One vector is turned by the same rotation once a step. Each row is the vector after some number of steps, and that number follows the row.
The counts run from 0 to 1122.
[122 112 114 125  93 102 138 131 120 111 124  99 136 150  81 164 105 164
 104 129 107 136 172 135 138 130 142  87 147 158 110 127 114 161  85  84
 126  76  87 145 151 105  94 105  94 104 141 176 195 125 159 121 141 138
 127 104 154 136 145]
304
[141 103 116 110 163 142 142 133  74 150 129 100 108 155 162 117 141 106
 146 124 148 112 152 128 155  56 162 147  81 110 103 135 167  93 139 113
 148 134 102 158 155 124 119 135 137  85  79 156 144  86 114 104 102 131
 164 137  85 130 116]
358
[140 112 152 173  73  75 152 123 124  88 125  92 151 142  99 146  90 114
 110 103 140 122 135  90 163 105 127 109 104 145 133 200  83 107 112 153
 144  71 117 135 121 116 122 135 133 148 136 145 136  85 129 185 122 159
 126 121 161 127 119]
474
[118  72 138 124  84 141 151 148 130 149 113 156  84 138 106 122 162  65
 102 142 171 151 148 105 137  83 119  80 120  99 105 152  96  93 153 106
 147 102 108 130  94  82 151 132 174 105 122 100 143 164 101 145 104 111
 133  93 140 135 114]
1036
[100 121 151 154 155 123 108 124  57 107  92 116 137 175 100 126 161 117
 165 122 130 161 131  99 108 113 123 118 149 151 107 123  95  92 119  83
 101 154 142 130 184 149 143 124 156  96 113  87 128 106 130 119  83 128
 132 145  86 123  93]
207
[124 144 155 171 120  94 151 138 120 125 102 160 148 154 126 116 138  87
 106 114 125 151 129 129  88  88 113 121 109 123 120 182  83 122 102 117
 150 103 137 126  94  93 100 107 118 100 131 128 126 178 160 198  80 129
 105 114 154 146 133]
1030
[103 100 162 104  89  99 137 142 110 109  93  94 109 195 119 116 132 111
 159 169 140 147 104 132 112  97 137  91 139 134 115  99 133 131 134  85
 102  90 163 109 157  97 161  86 125 101 148 115 158 131 135 130 135 104
 148 131  86 151  65]
522
[ 42 119 139 121 109 108 130 157  84 148  76 107 114 142 103 131 113 134
 108 168  99 131 119 136 122 124 124 108 112 125 106 132 128  77  89  76
  90  82 121 124 139 120 140 137  83  94 125 118 121 157 114  91 128 128
 132 143 144 108 149]
818
[137  85  89 137 118 160  99 116 135 121 122 107 129 157  93 134 163 119
 130 122 151 159 167  68 116 123 120  96 161 132 112 109 105 120 151 115
  90 145 102 138 191 122 125 114 198 118 129 126 167  93 104 121 113 137
 158 117  92  99  99]
612
[117 146 162 162 121 121 118  71 148 109 118 138 158 133 115 162 105 170
  71 123  80 138 131 124 121 134 117 135 153 131 129 136  94 165  93 112
 120 117 129 124 144 146 111 117 109 118 153 172 140 135 162 184 126 175
  69 123 150 120 145]
552
[144 134 153 156 128 130 163 101 118 122 173 102 157 157 117 130 117 111
 159  74 134 165 108 134 101  83 146 130 118 155 135 165 124 128  86 146
 120 112 126 154 168 139  57 104 138 137 127 169 129 101 161 159  95 119
 130 157  84 141  96]
448
[ 80 121 190 130  82  91 140 101 115 113  87  95 126 133 102 161  91 148
  76 157  92 109 112 113 161 127 131 119 123 125 123 152 102 106 107 109
 122  82 133 116 136 147 168 143  84 112 128 122 124 133 137 146 147 170
  72 130 169 117 119]
884
[117 115 125 106 144 137 155 138  89 169 102 135 101 147 166 117 161  90
 114 145 137 125 126 161 121  43 149 138  87 102  89 111 172 121 143 100
 148 128 135 137 129  93 121  99 112  69 111 162 150 138 125 107 113 104
 142 121  86 138 113]
984
[153 114  67 125 130 133 122 142 147 143 132 146 132 154 168  96 133 113
  94 113 139 111 169 118 114  79 124 125 120  89 127 141 131 149 139 121
 136 110 101 133 124  65 103 108 157  79 153 200 158 112 100 161 101 147
 177 125 147 140 160]
467
[153 118 112 111  84 118 140  99 160 135 140 130 121 128 144 148 102 133
  50 136 120  90 141 139 136  94 135 112 104  94 127 146 142 158 124 146
 138  85 115 133 100  95 110  92  92 112 162 213 165 139 141 169 151 165
 116 109 162 135 143]
241
[116 129 118 112 148 127 137 140 111 171  76 159 100 138 195 116 148  88
  70 153 140 106 134 130 123  68 120 149  88  69  96 138 144 110 149 114
 149 121 145 125 105  90 144 120 119  76 121 157 133 154 100 144 104 150
 124 111 131 120 154]
176
[126 159 136 149 126 145 129  95 142 138 121 111 176 166 140 140 133 132
 112 115 106 143  96 157  67 113 135 144 120 126 110 109 152 138 109 144
  83 141 158 133 163 117  70  73 108 124 156 182 127 115 152 144 133 151
 123 162  76 107  99]
443
[103 129 127 149 126 134 137 127 116 161  76 158 133 154 170 105 166  57
 101 137 150 144 111 103  92  78 103 137  99  77 106 153 119  68 145 142
 119 135 139 121 106 101 140 126 155 111 127 108  94 148  86 153  87 140
 134 133 112 101 122]
337
[127 139 105 135 170 142 137 155  94 165 116 142 124 139 126 124 147 124
 140 119 120 171 165 141 123  64 139 132 165 123 105 116 134 163 102  81
 125 106 120 162 162  92  84 131 142  69 118 194 160 128 113 117  97 110
 147 107  96 126 168]
689
[ 82 131 153 135 112 132 157 137 103 169  84 160 106 101 106 151 135 129
  79 156 105 169 140 144 148 105 121 112 145 123 108 143 104 134 104  73
 143  76 116 135 108 110 123 155 106  84 125 152 139 173 124 128 120 127
  85  91 163 123 174]
170
[149 139 147 152 150 158 147  75 125 128 179 109 153 143 121 146 112 155
 133  85 106 159 138 153 114  91 148 134 132 142 133 143 127 174  87 124
 131 123 115 157 179 149  63 105 128 108 123 204 156 104 169 152 101 141
 103 138 101 134 118]
847
[120 102 134 119 129 117 101 101  96  99 101  65 139 179 139 119 126 142
 149 140 135 111 126  85 138 101 141 140 120 112 135 127 134 114 144 112
  95 140 128 121 194 142 170 124 163 114 132 131 120  55  96 126 121 157
 149 171  90 120  71]
364
[129 128  99 147 177 113 111 150  77 114 126 121 153 183 124 105 138 151
 133 103 102 119 177 134  92 103 141 131 106 154 107 143 123 129  89  88
 133 134  82 154 157 117  92 102 106  75 102 155 167 119 162 138  73 142
 161 134 129 142 156]
1005
[102 102 133 136  75 154 104  68 184 116 130 123 144 128 111 152 125 143
  60 133 123 134 131  78 108 148 103  87 146  86 136 142  85 111 127 146
  81 124 110 101 132 136 148 127 160 141 170 136 114 135 105 168 128 182
 109 140 149 100 100]
323
[166 124 143 143 122 128 156 102 121 145 125 162 118 124 123 163 156  97
  63 108 128 147 151 142 135  83 119 129 102 136  90 145 101 155 137 128
 172 142 137 144 106 117  93 111 125 118 120 154 166 161 176 175 108 143
  72  76 135 123 118]
558
[ 70 131 147 128 149 181 102  76 133 155  99 112 147 146 144 141 133 149
 117 153 107 161 101 121  93 114 122 126 161  88 125  90 141 114 126 118
  65 142 137 129 190 155 144 128 145 108 143 149  95 113  89 108 125 155
 127 165  76  91 108]
908
[106 103 128 127  90 128 125 113 114 130  98  87 125 161  82 183 154 127
 111 155 124 147 140 121 120 134 138 102 143 156  85  86 130 128 129 103
  86 139 133 138 177 117 123  80 118 124 139 121 194 116 140  81 152 126
 120 108  82 108  80]
838
[ 96  88 113 135 125 178 112  96 123 147 136 148 108 110 114 155 133 162
  64 132 107 140 190  99 143 123 114  98 148 101 126 142  85 114 112  95
 125 132  56 136 132 147 126 161 143  83 105 154 127 148 122 129  89 164
 103 114 174 114 166]
954
[ 93 138 148 127 140 158 128 114 113 172  97 162 123 156 170 128 160 103
  75 143 105 128 117 159  68  95 118 126  97  92 103 124 133 111 116 103
 113 155 145 115 108 113 113  93  92  83 129 136 130 208 151 133  96 140
 107 137 117 135 123]
735
[112 107 110 138  90  86 117 160 121 107  68 129 125 168 121 117 139  84
 103 156 158 127 146  65 131 107 105 104 118 101 110 149  95  99 154 101
 124 103 130 107 106  84 172 135 166 110 144 106 130 126  78 170 112 146
 159 109 161 123 136]
5
[ 94 117 178 117  90  87 146 115  94 114  64  72 114 172 125 146 127 106
 124 181 127 126  91 124 137 115 142 125 101 140 100 114 147  97 141  98
 110 104 167 105 146 119 177  99 106 121 137 105 141 111 131 116 159 133
 117 137  94 119  65]
589
[ 53 118 138 124 147 148  96 100  99 153  95 146 117 147 143 135 138 157
  76 163  83 114 142 124  96 135 116 112 124  99 116 124 105  86 104  86
 101 152 102 115 133 148 161 139 102  78 113 113 113 181 126 124  88 172
 102 146 150 120 139]
259
[139 104 129 150  67 109 129 111 167 104 115  98 150 155 117 122 111 109
 113 132 155 148 113  72 134 111 120 109 148 107 151 150 107 145 143 146
  98  83 137 113 142  88 147 108 180 142 182 157 132  83  85 192 140 149
 138 136 121 119 105]
230
